A single turn carries every row of the set below to another of its rows. Some are shown first; where does it send the rows asked next?
fazod: [ -7.8  -6.1  18.7   5.1  15.0  -3.2 -12.5  -9.4  -0.2   0.7  32.7   9.2
  -5.8 -30.3   4.9   1.8  10.9   4.8   4.4   7.7  33.0 -19.2   3.3   8.5
   9.3   0.2   4.2   2.8 -18.3]
bez: [ 18.4  11.4 -20.2  -3.1  -1.4  -7.6  12.5   0.4  13.8 -18.6   7.4  -1.9
   2.7   4.3   9.2   4.7  12.2  -3.7  -9.3 -10.7 -16.2  -0.5 -11.3   3.4
  32.7 -20.0 -12.7 -34.3  -5.5]
sizi: [ 12.4   2.4 -39.3  -1.9   3.7  -4.7  18.2   0.2  -8.8 -10.8   0.9  -9.0
   2.5  -3.9   3.7  10.1   5.5  -8.3 -14.9  -1.0 -17.4   2.5  -8.9   0.7
  22.5 -16.0  -8.6 -36.4   5.2]
nila: [ -7.8  -3.4   4.3   6.9   1.8  -0.2  -4.2  -0.4  -5.7  13.3  36.2  15.1
   5.3 -16.1  -8.3  -1.3  17.0   4.8   9.8  19.3  26.0 -21.4 -17.3  24.2
   7.9   5.1 -10.1   3.8  -2.8]
kela: [ -7.7  -6.1  21.8  -6.8 -26.2 -20.5  -1.3 -23.6 -24.9   5.1  15.6 -13.0
  -5.9 -25.9  -4.5  -7.4  -6.1 -18.0   9.6  11.4  -7.4  27.5   5.4 -10.1
  -0.4  11.9  11.3 -17.4  14.5]
fazo: [ -4.6  16.7   3.2 -23.8 -17.0  -8.1  -3.5 -19.2  13.2   6.2  -9.1  17.6
  12.5 -15.1 -16.2 -31.0 -27.5  -3.8  11.9 -12.0  -8.7  10.1  -1.3  -3.3
 -15.6  20.6  -6.7   3.8  10.8]
sevom: [ -0.4  -3.9 -11.9 -19.4 -11.7 -20.6  10.7 -33.7 -23.9  -4.6 -17.9   2.3
  -8.4  -8.2  -5.6   0.6 -25.1  -4.3  10.7  -9.2  -3.8   8.2  21.1  -7.7
 -20.7  17.7  -9.4 -14.1  -7.7]
kebe: [ -5.4   8.2  23.2 -18.9 -21.0 -17.4   6.2 -14.4 -14.9   7.7  10.7  -1.6
   3.4 -24.8  -9.5 -17.7  -7.8 -30.2  23.3  11.3  12.6  28.3  16.6 -19.2
  -9.4   8.1   3.4 -19.0   7.4]
Kek: [ 16.9   2.7 -21.4  13.1  -0.7   4.3  26.8 -11.5  -0.5 -14.6  -2.5   5.2
   0.1   1.9  -1.1  12.0   4.0   2.9 -13.6  -4.4  -4.8  -3.7  -8.9 -10.9
  22.3 -31.6 -12.4 -21.6  -0.2]
Kat: [ -7.8  15.7   0.5 -10.2  -3.8   6.3  -8.2  34.4  13.1   2.6 -17.4   9.7
  -9.7   5.6  -1.1  16.3  19.5 -26.5  10.0   0.2  -2.4   7.2  -0.7 -11.4
  -5.6   4.1  14.4  18.6   0.8]
ropu: [ -1.8  26.2  -2.8 -33.0 -25.9  -6.7 -10.7  -7.5   1.1  14.4 -11.0  15.1
   8.7  -2.4 -15.8 -27.8 -31.8  -8.2 -10.8   8.9  -4.8  12.3   4.2 -12.9
  -8.9   8.3 -18.6   2.9   1.9]
zova: [ -4.2  -7.1   9.1   3.5   9.3  11.5  -1.4 -14.9  -3.4   3.7  36.9  18.3
  -8.7 -22.6   1.7   7.0  27.1   0.2  -2.8   7.5  29.6  -5.5 -11.8  11.0
  15.0   7.9  -3.3   4.5 -10.4]
dala: [  8.4   1.0  -4.0   5.7 -12.1  14.6   6.2  30.8  10.1 -16.3 -14.4  14.1
 -12.4   1.3  -5.9   8.5  20.3 -29.2  18.3  -6.9  -3.5   5.2  -9.0   1.9
 -22.5   3.5   3.3  15.1   0.9]
gupur: [ -1.0  -4.3 -22.5 -30.6 -14.6 -12.8   7.0 -19.9 -23.9 -13.9  -7.5   3.0
 -15.4 -12.5  -6.0  -1.7 -37.2  -9.5  -8.5   2.7  -6.7  -1.7  20.5   8.1
 -11.5  12.9  -1.3   1.5   0.9]
feze: [ -9.3 -10.9  15.4   0.8   5.5   2.7   1.7   1.1  -9.7   5.6  26.9  23.3
  -0.2 -11.7  12.0   3.2  17.5  11.8   9.7  16.4  28.7 -24.0  -5.0  21.2
   9.2  -4.9  -5.4  -5.2  -9.5]
sov: [-12.3  -2.3 -10.1   1.2  -7.1  14.2  13.6  29.7  19.1   8.3  -7.8  21.5
 -11.5   1.3   2.7   3.1  21.5 -25.4   8.9  -7.2 -14.9   6.1 -18.2  -5.1
 -10.3  -0.4  12.5  12.1   1.7]
Mes: [  8.0  16.0 -17.2  10.3  -4.5  -5.5  14.3  -8.1   6.6  -6.5  -8.9  -1.7
   1.1  13.1   7.3  12.5  -6.7   0.3  -9.9  -7.4  -6.9 -11.2   0.2  -8.0
  29.2 -19.2 -18.5 -35.2  -6.8]
Rop: [ 16.4   3.5 -30.9  -3.6   0.8  -7.3  16.6   5.3  -5.6 -16.5  -9.0  -9.5
  -3.4   4.7  13.8   2.2   7.8  -3.1  -5.9  -5.0  -6.1   8.0  -3.1 -15.4
  24.2 -15.9 -15.6 -36.4  -8.5]
Menat: [ -2.9  -5.0  16.4   6.8   6.6   7.7   0.1 -11.2 -19.2   4.6  25.2  17.4
   7.8 -29.2   6.1  -4.5  17.1   4.6   9.5  21.4  32.3  -5.2 -12.8  16.8
   9.5  -5.4  -2.4  -2.9   9.8]
Desu: [  0.0  11.1  -0.9  -3.7   5.6  13.5  -7.5  27.8  12.5  -8.0 -14.4  19.7
  -7.9   0.7   2.4   6.0  13.3 -33.7  20.3  -5.9  -3.0   6.3 -17.9  -1.6
 -19.9   8.1   1.9  24.1   5.1]
nuzot: [  0.9  -5.4  19.2   1.3   7.8  -6.5 -11.4  -8.1  -8.6  10.2  15.9  17.5
  -0.4 -22.4  12.7   6.1  12.4   7.6  12.5  19.9  37.8 -11.5  -4.4  20.7
  15.5  -6.1   1.9  -0.3  -3.0]
koder: [-16.8   0.6 -11.9 -21.6 -16.4 -33.5   8.7 -32.7 -26.6  -8.5 -19.2  14.9
 -10.3  -1.4  -0.4  -0.6 -27.5  -7.9  10.1 -10.3  -6.3  -1.2   4.4  -6.5
  -6.1  12.8  -4.2  -1.5 -11.3]
ruz: [  2.4  -6.1 -21.2 -16.2  -7.1 -33.2 -13.5 -29.1 -22.5  -7.2   2.2   3.7
  -7.7 -11.8 -13.8  -1.3 -32.0 -19.3   5.3   4.7  -0.9   0.7  15.6   1.5
 -12.5  13.1   0.4 -15.5  -0.5]
Zolor: [-13.1   3.5  18.3 -13.5 -12.4 -20.0   8.1 -27.5 -12.2  13.5  11.9 -17.0
   9.9 -27.8 -18.8 -13.6 -13.3 -14.0   9.8   9.9  -2.4  25.3   3.6 -19.1
  -0.2  25.7  -1.3  -9.3  -7.8]
kenem: [ -6.9  10.8   1.5  -9.7  -9.9   3.9   2.7  25.0  20.9  11.5  -8.8   6.1
 -15.3   7.6  12.4   3.1  16.4 -28.0  21.5 -14.7  -9.8   8.7  -9.2  -4.7
  -8.0  -5.6  14.2  24.4  -2.7]
toz: [ 18.1   1.8 -20.8  -0.7 -11.5  -6.5  18.7   2.3  -0.5  -9.7   4.4 -14.1
  -1.6   0.6   1.8   5.8  18.8   5.5 -11.7  -4.4  -2.8   8.7  -6.9  -6.3
  24.8 -22.2 -26.9 -31.7 -10.0]
zetag: [ -9.5   7.4  25.5  -5.0 -15.5 -25.8  19.1 -24.4 -13.3  -3.8   6.1  -6.7
  13.2 -21.3 -10.1 -13.1 -13.0 -20.9   3.4   4.2   2.4  11.6   9.8 -22.7
   3.9  27.6  17.5 -17.3  -8.8]
vimu: [ 14.3  17.0 -30.5  -2.5  -3.4  -5.9   6.2   2.9   4.9  -8.9  -4.4  -9.0
   5.1  -5.5   9.5   7.4  -3.3  -1.6  -8.4  -3.9 -11.6  -4.4  -5.8  -2.9
  27.3 -26.8  -4.6 -38.2  -9.1]
zirab: [ -1.3   8.3   6.3   3.1  -5.2  10.2   0.3  28.7   9.7  -8.1  -7.9   9.4
 -10.3   7.2  -4.3  16.1  23.1 -26.7   8.3   5.2 -13.7   2.7 -11.9  -7.4
 -10.9  -2.3  13.6  30.4 -10.6]
nufut: [ -9.3  32.2  15.3 -30.1 -19.5 -10.5   7.7  -9.7   6.1   9.9  -5.7  23.3
   1.8 -17.9 -19.1 -27.9 -12.8  -9.8  -5.4   7.1 -10.1   9.5   3.3  -4.0
 -10.1   7.8 -13.5  -3.7  22.7]
sunez: [ -1.7  11.6  -7.3 -11.3  -4.1  18.7  -1.8  25.6   4.7  -2.4 -19.7  17.2
 -12.9   1.7  -3.6   2.9  25.6 -25.5   0.3   2.6  -5.8  13.9 -10.1  -4.0
 -13.8   9.3   5.2  28.7   5.7]
nuz: [-10.7  18.5  18.9 -32.9 -16.4 -16.4   0.3 -13.3   9.2   3.9  -0.7  17.6
  18.6 -20.4  -0.4 -22.9 -28.3  -4.3  -5.9 -18.8  -6.5  15.7  -5.4  -4.5
 -16.7   9.6  -4.2   6.4  -1.0]
faf: [ -1.5  -1.8  11.4   4.4  14.1  -3.8  -6.5  -6.5 -14.2  18.0  34.5   8.0
  13.5 -20.3   5.0  -2.8  12.4   6.4   3.4  21.0  30.8 -13.3 -18.2  10.5
  10.5   2.1  -6.2  -1.7  -4.3]

nufut goes to kela
Menat goes to sizi
Rop goes to Desu
Now these:
nuz goes to zetag
fazo goes to Zolor
ropu goes to kebe
toz goes to dala
sov goes to zova
kenem goes to fazod
feze goes to bez
nuzot goes to vimu

